In the rows, zero is written as 100.
Named moves come first, each a turn or a mirror and shown by rows before and after it. Which of them, in which order, take the first row of each pair that follows to the second? Write the first one first, as in the answered first pair.
Lupep:
108; 79; 115; 110; 67; 102; 101; 89; 73; 117; 146; 129; 86; 95; 97; 108; 85; 129; 80; 105; 112 => 106; 77; 114; 114; 68; 106; 99; 89; 74; 116; 139; 131; 74; 105; 97; 114; 88; 129; 81; 103; 110
115; 84; 134; 91; 111; 101; 109; 130; 101; 91; 106; 124; 98; 96; 114; 82; 112; 112; 94; 155; 93 => 107; 82; 135; 95; 118; 101; 106; 128; 99; 90; 96; 125; 78; 127; 103; 105; 120; 115; 99; 147; 93
104; 74; 94; 87; 79; 85; 113; 126; 49; 107; 142; 102; 95; 83; 103; 114; 78; 112; 94; 78; 116 => 98; 71; 95; 91; 83; 85; 114; 121; 53; 104; 134; 103; 79; 107; 97; 129; 84; 116; 98; 75; 118
97; 105; 81; 114; 88; 105; 107; 94; 78; 95; 131; 111; 87; 94; 100; 103; 85; 92; 93; 79; 115 => 95; 106; 81; 111; 85; 107; 107; 95; 74; 92; 129; 113; 82; 94; 98; 104; 84; 91; 93; 78; 116
bifoz:
94; 117; 98; 82; 120; 95; 107; 108; 119; 84; 81; 78; 105; 103; 100; 88; 100; 82; 117; 102; 96 => 100; 115; 112; 80; 121; 90; 113; 125; 109; 76; 98; 80; 102; 102; 111; 80; 91; 89; 107; 101; 95
81; 111; 90; 113; 102; 101; 73; 97; 86; 94; 90; 99; 84; 145; 91; 121; 97; 93; 97; 86; 97 => 87; 106; 97; 112; 108; 99; 80; 109; 87; 89; 96; 94; 79; 145; 95; 119; 100; 95; 92; 85; 97
76; 115; 98; 122; 81; 128; 50; 42; 88; 90; 136; 92; 104; 78; 85; 87; 65; 117; 93; 96; 119 => 69; 123; 71; 113; 108; 128; 52; 32; 113; 100; 81; 84; 109; 101; 71; 116; 96; 97; 122; 87; 114
mifa:
131; 56; 89; 80; 102; 90; 128; 110; 115; 122; 87; 132; 113; 80; 100; 120; 121; 119; 101; 147; 93 => 109; 101; 62; 81; 99; 105; 100; 61; 123; 122; 56; 118; 135; 65; 85; 105; 113; 80; 118; 125; 96
89; 97; 110; 130; 54; 92; 90; 108; 72; 104; 136; 123; 109; 87; 84; 88; 76; 116; 71; 125; 105 => 63; 147; 104; 124; 82; 94; 69; 99; 97; 77; 81; 93; 110; 108; 82; 82; 88; 67; 105; 90; 98
91; 86; 96; 105; 119; 103; 110; 127; 113; 121; 106; 111; 86; 120; 119; 116; 102; 100; 128; 88; 99 => 93; 80; 83; 112; 95; 110; 104; 99; 99; 141; 123; 122; 98; 94; 113; 114; 87; 105; 115; 95; 104
103; 106; 90; 83; 116; 106; 103; 92; 118; 112; 78; 90; 135; 70; 107; 80; 115; 89; 111; 105; 102 => 111; 87; 105; 80; 129; 95; 119; 129; 120; 105; 84; 91; 117; 88; 114; 88; 123; 101; 105; 112; 98
Luma:
112; 97; 111; 100; 76; 102; 87; 82; 93; 116; 124; 107; 132; 52; 106; 70; 73; 102; 75; 127; 104 => 100; 99; 102; 112; 65; 108; 77; 53; 81; 117; 126; 110; 119; 68; 97; 84; 70; 106; 76; 112; 112
87; 102; 122; 114; 84; 106; 84; 95; 109; 83; 87; 106; 91; 130; 83; 104; 100; 111; 101; 115; 91 => 101; 99; 128; 100; 93; 100; 94; 115; 116; 83; 88; 106; 105; 116; 95; 92; 107; 109; 98; 129; 87
96; 119; 71; 112; 79; 105; 88; 82; 105; 110; 101; 82; 120; 73; 124; 92; 105; 82; 107; 75; 107 => 96; 125; 79; 113; 79; 108; 87; 86; 103; 99; 100; 76; 118; 79; 128; 82; 106; 79; 109; 73; 107
Pairs:
Each pair is 2 to 3 moves apart.
113; 83; 103; 94; 94; 94; 105; 116; 99; 101; 109; 120; 91; 85; 104; 98; 94; 123; 80; 118; 104 => 89; 117; 98; 108; 85; 105; 77; 84; 91; 88; 102; 108; 84; 99; 98; 90; 75; 103; 86; 92; 112
Luma Luma mifa
79; 91; 125; 108; 56; 116; 60; 59; 54; 87; 120; 101; 96; 98; 84; 116; 77; 118; 113; 103; 111 => 105; 93; 157; 77; 92; 101; 80; 124; 87; 66; 98; 79; 125; 75; 112; 75; 95; 101; 121; 136; 84
mifa Luma bifoz
83; 103; 99; 118; 50; 127; 52; 75; 87; 83; 119; 105; 73; 112; 67; 111; 87; 123; 88; 96; 102 => 88; 87; 101; 104; 86; 120; 72; 109; 107; 79; 91; 100; 57; 151; 69; 136; 122; 127; 97; 103; 91
bifoz mifa
111; 83; 106; 102; 90; 106; 99; 112; 91; 109; 127; 104; 108; 90; 111; 90; 96; 125; 88; 119; 86 => 99; 88; 93; 108; 99; 108; 91; 86; 103; 116; 93; 103; 94; 126; 90; 126; 114; 117; 107; 111; 89
bifoz Lupep bifoz
92; 130; 94; 98; 99; 91; 64; 89; 87; 83; 99; 90; 103; 91; 101; 91; 84; 68; 120; 75; 95 => 111; 100; 99; 102; 81; 86; 75; 95; 75; 98; 132; 105; 113; 61; 107; 84; 73; 95; 100; 93; 95
mifa Lupep mifa
143; 84; 64; 75; 115; 106; 140; 115; 109; 108; 111; 96; 128; 76; 118; 95; 117; 81; 108; 106; 96 => 120; 95; 56; 108; 76; 119; 106; 58; 80; 113; 138; 107; 99; 87; 94; 109; 87; 87; 96; 83; 119
bifoz bifoz Luma
116; 88; 117; 105; 88; 99; 106; 119; 95; 110; 108; 103; 106; 83; 99; 116; 98; 116; 106; 113; 100 => 105; 95; 106; 114; 84; 105; 98; 94; 92; 112; 100; 105; 96; 98; 89; 132; 100; 114; 110; 100; 103
Luma bifoz
110; 98; 166; 79; 110; 107; 84; 164; 128; 79; 106; 95; 102; 100; 114; 71; 123; 101; 86; 150; 77 => 78; 101; 168; 99; 95; 118; 57; 120; 117; 86; 94; 102; 59; 148; 83; 113; 121; 107; 83; 141; 87
bifoz Lupep
105; 97; 82; 85; 129; 101; 108; 142; 120; 78; 75; 91; 120; 89; 119; 81; 123; 91; 107; 87; 95 => 111; 84; 62; 88; 120; 104; 115; 125; 121; 104; 78; 100; 130; 74; 112; 93; 126; 97; 108; 89; 97
Lupep Luma Lupep
92; 108; 75; 116; 84; 100; 87; 67; 90; 99; 104; 103; 107; 80; 98; 96; 88; 87; 99; 78; 109 => 90; 110; 68; 110; 107; 95; 97; 77; 105; 96; 85; 98; 92; 109; 94; 119; 107; 86; 113; 68; 107
Lupep bifoz
88; 97; 101; 130; 90; 119; 90; 123; 93; 96; 125; 126; 93; 127; 97; 99; 108; 126; 84; 121; 130 => 85; 133; 92; 114; 100; 122; 85; 124; 111; 93; 98; 106; 138; 89; 102; 66; 104; 88; 100; 121; 121
Lupep mifa Luma
95; 83; 98; 95; 69; 112; 82; 70; 92; 136; 94; 120; 119; 62; 77; 118; 91; 103; 87; 133; 98 => 88; 119; 105; 79; 108; 105; 82; 105; 120; 99; 56; 88; 133; 71; 100; 85; 99; 64; 111; 117; 79
mifa Lupep
